128 stands for zero in the data rows.
Here are some points, one per row:
[103  81  87 156 167 161  95 119 117 129 193 134 157 113 137 118 150 105
  93  93 121 147 115  87 108 163 128 110 163 136 148 136 151 143 151  45
  95 117 150 136 157 168 117  94 178 142 157 167 154 148  71 137 183 152
 118 166 196 127 124 127  85 111  84 128]
[128  96 203 131 169 120 134 127 109 129 113 123 138 186 148 153 109 177
 153  99  91 162 145 155  92 100 130 106 115 155 120  98 226  97  77 144
 168 137 190 162 131 145 107 148 105  88 139 139 144 182 157 104 148 128
  82  95 155 164 180  87 157 100 112 121]
[125 115  96 105  84  91  95 118 163 125 130 114 106 170 149  99 145 106
  90 167  95 145  65 128 183 112 159 112 147 145 163  60 121 164  77 113
 199 137 169 142 114 141 124 128 171 131 126 107 145 152 108 179 102 147
  40 115 109 122 113  88  90 217 141 143]
[151 104 134  89 120 161 165 172  88 135 137 123 112 113 157 149 122 122
 192 155 133 156 173 108 170 135 156 164 163 173 140 176 104 140 152 182
 117  98 181 178  88 130 102  62 191 117 138 133 110 164 145  66 156 148
 103 147  74  82 109 147 148 118 162 146]
[163 118 170 109 142 161 135 110 136 134 123 145 105 119 125 108 114 116
  96 151 112 121 178 112 102 175 106  83 184 104 135  75 134 173 150 177
  96  94 107 206  99  57 100 162 125 166  68 113 100 121 161 147 162  90
  91 144 142 155 159 201  95 128 101 134]
[130 103 140 149  69 133 111 107 133 120 183  62 146 128 176 108 100 162
 141 159  87 124  96  94  94 151 147 152 134 100 123 152 125 156 159  59
 129 199  82 117 128 128  62 135 110 110 116  67 135  79 125  63 100 102
 104 144 124 172 127 101 180 135 163 145]
[115 121  95 131 159 135 104 154  82  69 149 126 108 152  84  78  95 148
 121 175 118 105 144  78  58 101 114 139 142 133 126 129 153 112 183 121
 179  72 145  93  98  99 171 118  81 146 159 124 161 149 128 124  56 170
 110  93 102 112 141 133  83 118 134 116]
[102  97 115 100 138 139 149  66  68 138  79 119 184  89 122 174  73 129
 117 133  77 103 164 160 157 133 114 105 119 148 175 146 111 107  98 119
 126 111  92  90  88 110 154 162 155 146 150 144 175 127 153 117 119 120
 129 181 104 123  83 101 102 128 113 186]
[ 90 167 156 185  90 107 175 141 183 111 166 139 152 139 118 129 104 109
 102 145 154 124 127 122 112 153 108 141 126 126  89 175 124 105 122 132
 188 121 112 108  86  97  80 156 103 177 189 152 133 182 129 126 193 123
 150 125 127  87 156  93 144 183 113 167]
[158  87  41 117 198 134 104 145 133 150 151 138 149 118 102 156 120 168
 121 127 118  92 108 114 140 106  98 169 160 148 123 163 136  95 129 185
 134 118 102 152  86 226  98 177 114 142 126 126  68 154 131 157 122  83
 123 139 132 148 115 170 177 171  94 129]
[144 154 139 136 118 176 122 126 116  99 101 143 121  63 183 182  77 145
  92 146 133 161 158 173 140  61 149 136 140 141 103 114  93 116 184  92
 104 111 127  72 102 157 129 124 112 119 177 114  96  90  71 159 173 116
 119 101 121 158 194 166  87 146 152  70]
[152 155 123 107 153 117 128 180 110  89 151 174 137 130 111 147 141 122
 135 117 126 129 157 111 111 111 140 159 128  74 121 125  93 119  86 109
 143  85 114 158 228 129 109 133 140 112 141 208  88 107 187  92 115 129
 101 170 112 202 113  64  97 173 162 143]
[157 143 162 168 138 156  95 107 151  80  74 118 156 153 112 159 120 146
 109 100 128 131 102  83 157 121 146 161 129 140 151  99 103 183 161 120
 117  81 118 191 126 138 170 129  84  75  97 124 135 105 154 105 145 151
 171 106 118  66 124  69 165 175  71 159]
[131  99 138 147 149  90  94 161 208 140 208 145 129 183 156 119  84 103
 159  87 181 101 202 163 211 151 123 130  82 147 112 141 144 132 142  78
 141  72  92 110 125 162 159 138 141  88 130  88 112 103 141 126  96 148
  88 154 139 120 120 174  92 113 125 146]
[142  85 100 113 127  84 116  82 109 171 114 123  67 117  84 138 130 110
 102 123 165 164 102 190 140 107 172 136 118  89  31 143 131 174 159  87
 161 111  88 138 116  94 116 112 100 149  88 154 136 164 101 100 118  67
 117 134 131  99 106  78 129 103 128  79]
[140 107 116 114  84 163 108  75 122  90 177 106 116 148  99 135 172 109
 126  80 160 101 144 144 121 139 129 119  97  78 136 122 106  97 135 103
  94 206 153 163 115 103 144 137  65 121 156 194 140 118 101 173 135 104
  97  28  63 109 117 146 154 106 160 178]
[136 180 105 135  56 143 131 176  71 150 146 121 144 120 142 147 186 173
 126  87 195  94 151 170 151 126  84  78 143 156 127  90 124 138 182  99
 111 147 149 101 132 134  79 135 143 157 116 136  97 119 153 124  53 147
 106 174 141  75 183  84 148 125  97 123]
[111 155 191  53 171 116 100 117  85  46 118 122  78 148 106 143 139  91
 150 124 140 130 100 123 126 153 164  99 122 109 193 166 125 117 103 137
 155 155  78  91 119 154 117 122 122 162 110 107  71 124  70 147 129 132
 147 174 162  79 174 122 134  99 151 148]
[129 150 128  93 179 170 192 101 155 116 127 110 205 180 147  84 156 120
 129 136 121 181 125  94 133 104 180 141  61 172 119 121 106  92 151 152
 106 145 108 115 116  91 159 153 140 181  57 167 118 106  91 132 134 133
 111 152 116 160 129 111 145 122 101  73]
[148 123 132  90  40  87 112  64 140 114 147 166 151  94 144  94 178 178
 109  77 110 139 123 152 102 165 138 140  81 144 161 115 112 110 152 183
 197  78  95 119 120 137 113  86 116 121 163 136 111 116 144 140 146 172
 139 143 165 148  93 166 132  96 121 106]
[134 159 149 131 102 205  76 151  88 141 148 121  94 165 136 101 164  97
  85 156 124 151 141 128 159 142 136 132 131 173 140 109 141 112  84 140
 137  74 133  83 156 118 117 147 133  93 110 151 164 152 154  66 135  31
 192  98 105 137 119 166 170 120 114 100]
[112 152 198 125 136  81 121 121  83 170 135 150 184 144  67 154 149  97
 137 103 121  75 124  99 130 160 130 157 185 117 102 145 139 157 128 160
  92 106 171  76  70 110 152 129 170  78 124 112 108 116 101 121 119 111
  90  71 154 173 106  98 133 159 145  93]
[109 113 139 147 151  74 135 201 146 138 109 145 111 136 104 168 196  99
 106  90  82 148 108 151  72 111 153 117 120 181 103  93  99 125 139  87
  99 122  91 133  80 118 119 107 136 159 108 106 159 136 115 143 117 180
 171 151  72 176 119 181 175 122 156 190]
[158 118 122 127 120 110 157 151 116 123 129 126 107 167 158 172 103 143
 129  89 118  81 103  90 121 168  91 193 119 117 171 114  99 120  99 106
 115 149  53 153 113 159 141 132 194 153 108 129 173 177 189 156 124 132
 153 107 106 119 168 124  91  78 143  28]
[ 97 173  98 137 139 122 142 116 119 198  98 128  86 168 164 140 126 142
  75 156 161  78 189 133  92 113 142 129 124 111 147 117 172 146 125 133
 183 173 139 144  96 154 214 130 112 145 118 160 141  77 100 100 165 145
 140 161 176 122 121 156 169 152 187 129]
[108 132 141 134 124  77 110 135  99 179  92 177 110  89 131 123 119 116
 164 138 144 116 131  43 123  91 174  36  72 139 145 150 116  76 176 109
 108 172  89 162 146 100 122 112 149 139 191 115 141  94 155 165 141  78
 120 112 123  89 108 150 142 157  91  89]
[134 183 112 164 207 164 117 109 133 100 139 112 101 103 179 138 165 170
 144 101 125 167 101 146 121 147 112  95  82  87  87 161 108 191 107 204
 115 106 146 112 124 137 143 131 156 166 156 100 206 118 147 127  93 132
  96  92 142 128  95 125 142 148 132 138]
[ 89 127 112 169 116 121 151 118 147 128 117 107 109 164  97  67 104 159
 175  71  47 119  90 173 155 133 142  91 144  75 141 154 160 121 166 108
  87 114 143  87 168 150  81 139 125 124 105 166 102 122 162 154 170 157
 139 143 100  72  95 164 120 159 193  72]
[135  95 129 157 134 133 132 155 148 105 133 172 124 108 127 108 139 122
 179 216 106 132 112 164 134  62  85 165 128 107 160 105 120 130  97 155
 107 156  83 114  81  99 117  82 158  60  82 199 147  93 147 139 130 134
 137 106 204  92 128 114 129 107 113 151]
[128 137 148 134  91 134 183 109 194 125  86  99  90  78 109 126 174 146
 200 114 138  89 137  88 140  97 157 155 176 106 143 155 145 140  67  81
 149 102 158 110 129 139 128 121 102 174 115 144 179  93  92 156 113 103
 124 136  99 166 140 155 126  94  53 127]
[115 119 139 122 139 118 128 100 136 146 145 130 144 153 115 125 116  98
 174 153 152 113 129 140 127  70 116 188 110 122 133  51  74 183 187 134
 127 136 184 102 189 155 108 180 123 134 200  78 136 180 155 153 132  99
 139 179 180 124 112 148 138  80 162 153]
[177 178 127 195 144  98 102  97 155 181 146 109 149 119  67 138 100 160
  87 170 118 156 107 103 160 117 118 109 146 149 142 131 113  97  48 129
 121 109 147 161 150  82 114 152 124 143 166 119 111  86  91 146 107 172
 119 148 113 112 145 128 162  48 185 117]
[ 82 123 100   0 149 121 128 137 179 137 112 102 142 134 155 108  86 133
 132 141 117 110 116 154  87 180  96 110 167 120  82 116  85 102 101 124
  87  92 132 133 154 120 145  62 144  86 164 139 139  82 152 138 136 123
 138 122 120 109 169 108 203 124  91 115]
[ 98 148 144 137 106 144 109 199 162  87 135  93 151 125  59 164  90 142
 117 182 121  84 145 177 124 133 133  72 105 112 147 128 105 137 143 190
 142 165 157 163 159 163 147  88 172 133  91 107 123 149 131  95 155 119
 138 105  96 180  68 107 110  91  77  98]
[101 158 138 129 180  91 153  59 124 119 105 157 142 119 195 129 187  86
  94 174  96 114 165 114 146  97  73 123 159 116 100 110 163 123 128 156
 118 161 123 149 156 144  87  96 119 116 129 105  95 143 106  67 105 129
 186  74  37 117 124 127  90 110  94 121]
[143 148  94  85 133 169  86 138 178 151 122 160 125  97 102 174 125 118
 160 125 142 217 151  93 114 157  91 124 133 122 113 116 199 143 144 106
 188 184 151  84 113 105 124 190 100  71 106  96 140 118 138 172 150 168
 155 144  88 140  99  98 102 118 141 131]
[207 201 110 135 123 103 153 138  99 163 156 103 124 140 140 106  36  70
 156  75 124 138  83 139 122 120  95 135 103 135 139 107 180 120 135 152
 137 101 153 144 157 121 120  76 145 129  92 140 149 125  86 143 100  95
 187 110 143 173 115 109 112 159 134 194]
[119 115 109 158 127 129 162 155 123 156  66  74 163 100 188 109 127  88
 120 150 145 135 136 106  90 148 102 101  89 141 160 193 115 205 112 114
 148  77 123 115 126 145 137 131  96  87 114 136  52 171 145 186 100 128
 111  92 149 155 132 131 121 106 159 145]
[129 109  48 108  79  68 142 127  96  94 109  98 150 165  93 164 145 112
 121 151 172 193 144 151 160 129 165 121 180 105 145 196 126 112 129 136
  67 154 107 114 164 130 135 133 119 140 145 103 166 120 181 126 141 178
 147 118 188 145 173 183 119 149 108 116]
[155  26 169 125  90 148 135 105 129 123 124 163 144 115 135 154 157 160
 160 160 167  79  79 117 104 127  92  93 121 137  92 139 138 102 108 114
 130 129 123  96 226 105 155 119 118 176  82 117 141 133  87 124 129 156
 137 122 136  96 124 151 142 189 170 135]
[112 135 136 171  80 181 144 123 121 138 137 177  92  80 147  71 102  87
 101  96 125 122 145 160 114 108 206 159 169 122  98 119 178 123 105 165
  68 185  90 106 170 110 193 133 102 135 135  79 103 178 128 156 113 155
 105 147 116 106 115 100 161 104  91 144]
[179 121 118 146 160 159 154 172 124 108  30 133  96 121 110  84 139 115
  88 122 146  89 108 134 203 177  87 159  77 125  84 125 131  67 162  93
 126 168 166 121 103 122  95 117 103 111 180  92  99 128 127  92 148 154
  94 150 187 161 102 137 109 105 123 139]
[ 79 119 143 136 117 112 100 108 109 151 124  91 104  69 121  69 147 128
 141 135 169 135 114 142  84 142 110 158 105 184 113 158  95  88 116 187
  75 128 144 190 120 156 143 181 134  68  74 132 164 115 104  96 153 138
 162 163 101 121 170 103  47 145 141 124]
[ 75 103 140 132 134 128 148 162 146 137 146 155 127 110 128 117 123 205
 125  85 107 181  96 125 139 138 143 131 134 112 152  94 108 145  76 109
 147 172 173 138 107  92 180 131 100 160 134 108  65 116 118  91  68  54
 206  99 162 112 130 141  73 140 146 142]
These points spread out most along one direction. Where along it does each point below lie, from 0 to 99? 50 is the average, and the first point above lies past it. One standard deviation of the points above along it is 16.
[155  26 169 125  90 148 135 105 129 123 124 163 144 115 135 154 157 160
 160 160 167  79  79 117 104 127  92  93 121 137  92 139 138 102 108 114
 130 129 123  96 226 105 155 119 118 176  82 117 141 133  87 124 129 156
 137 122 136  96 124 151 142 189 170 135] 70
[ 98 148 144 137 106 144 109 199 162  87 135  93 151 125  59 164  90 142
 117 182 121  84 145 177 124 133 133  72 105 112 147 128 105 137 143 190
 142 165 157 163 159 163 147  88 172 133  91 107 123 149 131  95 155 119
 138 105  96 180  68 107 110  91  77  98] 23
[144 154 139 136 118 176 122 126 116  99 101 143 121  63 183 182  77 145
  92 146 133 161 158 173 140  61 149 136 140 141 103 114  93 116 184  92
 104 111 127  72 102 157 129 124 112 119 177 114  96  90  71 159 173 116
 119 101 121 158 194 166  87 146 152  70] 66
[130 103 140 149  69 133 111 107 133 120 183  62 146 128 176 108 100 162
 141 159  87 124  96  94  94 151 147 152 134 100 123 152 125 156 159  59
 129 199  82 117 128 128  62 135 110 110 116  67 135  79 125  63 100 102
 104 144 124 172 127 101 180 135 163 145] 67
[131  99 138 147 149  90  94 161 208 140 208 145 129 183 156 119  84 103
 159  87 181 101 202 163 211 151 123 130  82 147 112 141 144 132 142  78
 141  72  92 110 125 162 159 138 141  88 130  88 112 103 141 126  96 148
  88 154 139 120 120 174  92 113 125 146] 66
[108 132 141 134 124  77 110 135  99 179  92 177 110  89 131 123 119 116
 164 138 144 116 131  43 123  91 174  36  72 139 145 150 116  76 176 109
 108 172  89 162 146 100 122 112 149 139 191 115 141  94 155 165 141  78
 120 112 123  89 108 150 142 157  91  89] 69
[158 118 122 127 120 110 157 151 116 123 129 126 107 167 158 172 103 143
 129  89 118  81 103  90 121 168  91 193 119 117 171 114  99 120  99 106
 115 149  53 153 113 159 141 132 194 153 108 129 173 177 189 156 124 132
 153 107 106 119 168 124  91  78 143  28] 43
[ 82 123 100   0 149 121 128 137 179 137 112 102 142 134 155 108  86 133
 132 141 117 110 116 154  87 180  96 110 167 120  82 116  85 102 101 124
  87  92 132 133 154 120 145  62 144  86 164 139 139  82 152 138 136 123
 138 122 120 109 169 108 203 124  91 115] 37
[157 143 162 168 138 156  95 107 151  80  74 118 156 153 112 159 120 146
 109 100 128 131 102  83 157 121 146 161 129 140 151  99 103 183 161 120
 117  81 118 191 126 138 170 129  84  75  97 124 135 105 154 105 145 151
 171 106 118  66 124  69 165 175  71 159] 31
[112 152 198 125 136  81 121 121  83 170 135 150 184 144  67 154 149  97
 137 103 121  75 124  99 130 160 130 157 185 117 102 145 139 157 128 160
  92 106 171  76  70 110 152 129 170  78 124 112 108 116 101 121 119 111
  90  71 154 173 106  98 133 159 145  93] 32
[ 90 167 156 185  90 107 175 141 183 111 166 139 152 139 118 129 104 109
 102 145 154 124 127 122 112 153 108 141 126 126  89 175 124 105 122 132
 188 121 112 108  86  97  80 156 103 177 189 152 133 182 129 126 193 123
 150 125 127  87 156  93 144 183 113 167] 59
[129 109  48 108  79  68 142 127  96  94 109  98 150 165  93 164 145 112
 121 151 172 193 144 151 160 129 165 121 180 105 145 196 126 112 129 136
  67 154 107 114 164 130 135 133 119 140 145 103 166 120 181 126 141 178
 147 118 188 145 173 183 119 149 108 116] 72
[134 183 112 164 207 164 117 109 133 100 139 112 101 103 179 138 165 170
 144 101 125 167 101 146 121 147 112  95  82  87  87 161 108 191 107 204
 115 106 146 112 124 137 143 131 156 166 156 100 206 118 147 127  93 132
  96  92 142 128  95 125 142 148 132 138] 39
[ 89 127 112 169 116 121 151 118 147 128 117 107 109 164  97  67 104 159
 175  71  47 119  90 173 155 133 142  91 144  75 141 154 160 121 166 108
  87 114 143  87 168 150  81 139 125 124 105 166 102 122 162 154 170 157
 139 143 100  72  95 164 120 159 193  72] 73
[163 118 170 109 142 161 135 110 136 134 123 145 105 119 125 108 114 116
  96 151 112 121 178 112 102 175 106  83 184 104 135  75 134 173 150 177
  96  94 107 206  99  57 100 162 125 166  68 113 100 121 161 147 162  90
  91 144 142 155 159 201  95 128 101 134] 31
[207 201 110 135 123 103 153 138  99 163 156 103 124 140 140 106  36  70
 156  75 124 138  83 139 122 120  95 135 103 135 139 107 180 120 135 152
 137 101 153 144 157 121 120  76 145 129  92 140 149 125  86 143 100  95
 187 110 143 173 115 109 112 159 134 194] 32
